Where one turn sends some rows of the set: a few examples, then the rows asked
Zodif: [-17  -2  38 -42   1   2 -14   9 -25   8  20 -15 -10  32  23   3]
rus: [ 18   6   4  -8   7 -20 -14 -11  38 -22  -3  16   4   8  51   0]
dadi: [ 10 -22 -36   5  19  16  23  13   0   5 -13 -18  -1 -30 -19   6]
num: [ 37  13   3 -35 -13  24  -4  36 -11 -13  -5 -27 -28   2 -14 -10]
zaro: [ -8   2  -8 -18   0  -7   9 -19 -42  15  15 -13 -45  12 -20 -14]
naket: [ 14 -11  33  19  19  -6   9 -16  22 -17  12  38   5  27  25  -4]
Rupon: [ 12 -21 -38   5  25  11  19   8  -8  20  -2  -8 -10 -26 -20   4]
nar: [ 38  11  -8 -34  -9  19  -6  29 -24   7  15 -13 -40   2 -14 -13]
bok: [ 16   8  24  12  35 -14  27  19   3 -31   7   8  26  -6  46 -18]
lef: [ 14 -10  31  19  15  -5  16 -12  24 -28   3  34  12  22  27  -4]
bupe: [ 37  14  -9 -33 -16  21   2  38 -17 -15  -1 -19 -30  -2 -14 -10]
Beg: [-11   0  17 -19   4   4  -1 -20 -23  11   2 -31 -37  23 -23 -14]
gemu: [ 13   4  41   9  42 -10  14  13   8 -22   8  -1  24   3  43 -17]
tuli: [ 18   5   5 -10  11 -21 -20 -13  38 -12   3  20  -1  11  52  -2]
kek: [ -8   5  -5 -32 -19 -10  23  36 -39 -31   5   2   3   2  29   6]
Foso: [ 35  12   8 -37  -7  26 -11  29 -10  -1   2 -29 -32   7 -15 -12]
Rok: [ 39  13 -15 -33 -13  16   1  33 -24  -4   8 -11 -34  -4 -13 -14]
kezez: [  7 -20 -20   3  24  22  17  11  12   3 -22 -28   3 -22 -23   9]
tigif: [-12   6  19 -36 -17   0  14  35 -21 -38  -8 -17  14  14  26   7]
gekep: [ 18 -10  14  21  16 -14  18 -14  10 -13  20  51   3  17  29  -6]
rek: [ 35  10   2 -38  -4  23 -13  27 -17   8  11 -20 -38   8 -17 -12]
zil: [ 18   5  13  10  42 -22  18   9 -14  -4  31  24   9  -6  48 -21]
rokeg: [ 18   5   0 -10   9 -24 -20 -17  33  -7  10  24  -4   8  53  -4]
reku: [ 20   7  -4  -7   5 -24  -9  -9  36 -24  -2  20   4   3  52  -2]
niz: [ 14   2  31   8  47 -16   7   2  -7   5  33  17   7   4  46 -21]
nozod: [ 21   6  -9  -8   5 -27  -9 -10  30 -19   4  27  -1   0  53  -3]
noka: [ -8   5   2 -14 -12   3  26   3 -17 -34 -27 -37 -15   8 -21  -9]
Madi: [ 25 -20 -12  -8  11 -17 -10  -2 -44  35  -5  10   5  -6 -26 -11]
gon: [  5 -25 -13   1  34  20   0   0   7  31  -2 -25 -14 -12 -22   5]
Tol: [ 15 -10  25  20  20 -10  10 -18  15 -11  19  44   1  24  28  -7]
manav: [ 19   7  -8  -7   7 -27 -13 -15  29 -12   9  27  -3   5  53  -2]
sar: [ -3   5 -26 -14  -9 -11  26  -6 -47  -5   5  -6 -38   0 -17 -14]
disez: [ 18  -8  12  22  12 -14  25  -7  13 -26  11  48   7  14  30  -5]
Lilo: [ -4   9 -22 -12 -15  -8  37   6 -34 -29 -16 -16 -23  -4 -19 -10]
labig: [ 10 -24 -27   1  30  14   6   0  -4  34   4 -12 -15 -18 -21   4]
zik: [ 18   8  12  11  35 -21  29  18 -11 -22  18  20  16 -11  49 -20]
vom: [ 23 -16  11  -6   5  -3  -3  12 -16  -4 -44 -20  29  -3 -31  -6]
Fen: [ 16  -7  20  22  13  -8  23  -6  19 -32   3  40  13  17  28  -5]
deno: [ 22 -20  12  -9  17  -8 -24  -8 -31  37 -11  -6   6   6 -29 -10]
ruvo: [ 27 -14 -14  -4  -2 -12   9  15 -31  -7 -37  -3  27 -16 -27  -6]
doniz: [-12   2  23 -18  -2   8   8  -9 -12 -14 -18 -43 -24  22 -24 -12]
volag: [ 13   3  44   7  50 -10   6   4   4  -4  21   3  15  11  43 -20]
Robi: [ 20 -19  24  -9  15  -2 -20  -2 -17  19 -32 -21  18   7 -31  -7]
gitil: [ -8   3  -9 -36 -14 -16  14  23 -51  -6  28  13 -11   6  31   1]
vaze: [  6 -22  -9   2  30  24   5   5  13  18 -15 -32  -2 -12 -24   8]
nir: [ 29 -14 -24  -3   1 -21   7  10 -44  12 -18  11  15 -15 -25  -9]
fizu: [-16   1  41 -39  -5   5  -4  23 -13 -18  -1 -27   5  28  23   8]
gosa: [-13  -2  14 -40  -3  -9  -7  11 -45  13  34   4 -19  20  28   3]

Fen goes to disez
Lilo goes to sar
Now find these:
deno goes to Robi
nar goes to rek
gemu goes to bok
rus goes to reku
kek goes to gitil
kezez goes to dadi

Where one turn sends some rows of the set: a few examples, then the rows asked
gaz: [  6  -7  27   3  -5 -15  -1  17 -11 -25  42  -6  44  24  20  -3  -7   0
  21 -12  -6]
Vuz: [ 21   2   6 -12  45 -13  13 -19  28  36  54  16  44  -7 -11  18  13  14
 -34  -4  27]
defal: [-46 -13  33  -7  11  -7 -16   5  32   5  50   6 -28  -4  17 -14 -23 -26
 -17 -13  34]
zof: [ 23 -11   5 -20  29   5 -15  -9  17  26  58  17  32  -9 -34  29 -19  -9
 -40   1  37]
Nugip: [-27   8   5  30  -6 -12 -51  32   6  31  31   7 -27 -18  40   8   7  26
  -1  -6  17]
Rovin: [-19  10  14  26 -13 -16 -55  24   3  22  33  12 -21 -13  38  10  15  39
   0  -2  14]
kosup: [-26   4  16  25  -7 -17 -53  28  10  21  34   2 -25 -12  47   7  -6  22
  -3  -7   9]
deko: [-48  -9  18  -6  21  -4 -10  17  41  30  52  12 -29 -16   6 -11  -9 -12
 -17   1  44]
saded: [ 25  -2  31 -18  40 -21   3 -35  10  14  60   5  42   2  14   3 -18 -10
 -21 -12  -4]
Fimi: [-44   0   8   0  21   0  -8  16  35  37  48  25 -25 -24  -6  -9  18   7
 -13   5  54]
Mos: [ -8  -4 -23   7  24   4   7  54   8  39  46   5  30 -15 -10   6  11  12
  12  12  27]
Sizu: [ 15 -13  -6   4  27  18  -8 -13  -2  13  42  16  20 -14 -24  17 -13 -42
 -33 -35  43]
dov: [  1   4 -19  14  10   5   4  41  -9  22  37  18  37 -10 -16   6  35  25
  21   5  31]
nekub: [ 27  12  -1  10  40  -2  12 -33 -11  24  42  32  40 -19  -4   1  39   2
  -9 -26  26]
doful: [-33   5  10   3   8   3 -13   7  20  25  42  39 -17 -21 -14  -6  41  25
  -8   5  58]
dites: [ 24  -9  -1 -20  36   9 -21  -7   2  40  65  21  25 -24 -34  21 -18 -12
 -28   6  31]
leb: [ 19  33  39  23  12   5   5  11 -33  45  10  42 -14  -9  11  -3 -25  30
  -3   7  21]
Vab: [-23   4  18  27 -14 -17 -55  22   3  13  31   3 -24 -10  46   6  -4  21
   0 -11   9]
dad: [ 12  27  45  21  15   2   6  12 -28  39  12  30 -17  -5  24  -9 -49   8
  -6  -1  12]
vopa: [ 29  -6   6   5  11  14 -13 -28 -16  -6  38  28  32  -4 -27  20  12 -19
 -26 -34  42]
Nemu: [ 27   6   3 -15  48 -11   6 -19  12  48  59  24  40 -19 -12  10  14  17
 -20   7  20]
bik: [ 16  31  35  19  17   7   5  17 -28  53  13  40 -17 -13   9  -2 -33  25
  -7  12  23]
Tegak: [ 12  27  34  22  19   8   4  21 -26  52  13  36 -21 -14  11  -5 -44  14
  -8   8  21]
doru: [-21   7  19  28 -15 -18 -54  19  -1  11  28   7 -22  -9  46   6   6  27
   2 -13  10]
kol: [ 20  30  51  21   5   4  -1   5 -37  30  11  38 -12  -1  18  -4 -36  22
  -4   2  15]
nubop: [ 12  -1   5   6  49  -5  15 -28   0  21  46   8  27 -14  18  -5  -8 -42
 -17 -37  12]
Naben: [-19  10  17  27 -14 -19 -52  20   1  16  30  10 -18 -10  44   7  13  35
   3  -6   9]
tizo: [ 21  34  45  25   7   5   3   7 -38  36   8  43 -12  -6  14  -4 -27  28
  -2   4  19]
sofup: [-14 -14 -17   1  24   5  -1  56  11  32  50  -8  22  -9  -5   5 -22 -14
   8   8  21]
tofi: [-28   5  10  27  -3 -15 -48  29  10  30  32   3 -27 -16  45   7  -2  21
  -2  -7  12]
Gige: [ 38  -7  31 -21  13  -4 -28 -34 -14  -3  61  19  38   2 -18  18 -17  -8
 -21  -6  13]
teziv: [ 22  -3  26 -14  38 -21  12 -31  26  13  54   5  45   7   8  11  -8  -3
 -33 -15  10]
Muri: [ 35   0  10   5  13  12 -19 -35 -32  -3  43  33  32 -11 -21  11  17 -17
 -11 -30  31]
matum: [ -7 -14  14   7   8  -8   3  28  -5 -12  40 -15  32  16  24  -8 -24 -28
  16 -21  -2]
magu: [-15 -19  -3   5  16   2  -2  46   3   9  47 -16  21   1   9  -2 -35 -34
  10 -10  11]
pusu: [ 32 -10  26 -21  13  -3 -21 -28   5  -2  54  16  41   7 -24  27 -15  -4
 -36  -8  25]
Gir: [ 13   3   0  11 -10   3  -9  28 -23  -5  37  20  42   7 -15   8  34  29
  23   0  23]
bas: [-27   1  56  -2 -10 -17 -17 -23  12 -26  42  21  -8  13  22 -16  14   7
  -4 -17  26]
rudok: [-23   8  29   0  -9  -4 -22  -6  10   1  42  42 -10  -7 -13  -4  47  35
  -4   4  51]
Kep: [ 12  -3   4  11  44  -2  22 -27  11  13  39   9  33  -7  11   3   3 -35
 -29 -43  25]
kapo: [-20   6  50  -5 -15 -15 -22 -20   8 -18  43  33  -3   8   3 -10  35  31
  -3  -3  36]
pizap: [-22   7   7  28 -10 -12 -54  29   4  28  31  12 -24 -18  34  11  11  33
  -1  -2  18]
gevol: [-36  -9  49  -1  -1 -12 -16 -11  20 -17  45   9 -20   8  25 -17 -10 -19
 -11 -21  27]
ran: [ 18  28  52  19   8   0   3   7 -31  32  13  32 -14   0  24  -7 -45  17
  -4   2  10]
ver: [ 15  -9 -10   2  36  19 -13 -12 -12  26  49  16  16 -24 -17   8 -18 -49
 -21 -28  34]
kar: [ 16  -2  22   2 -14  -9 -11  18 -19 -23  41  10  46  20  -1   5  15  22
  22  -1   8]
Gased: [ 10  26  39  22  18   7   6  17 -27  47  12  31 -21  -9  19  -6 -49   6
  -7   2  18]
bav: [ 23   7  -3  14  38  -1  20 -29   2  17  34  25  40 -12  -5   9  35  -6
 -24 -35  35]

kapo goes to rudok
Sizu goes to Kep
Now find these:
Nugip goes to tofi
Nemu goes to dites
Gased goes to dad
matum goes to gaz

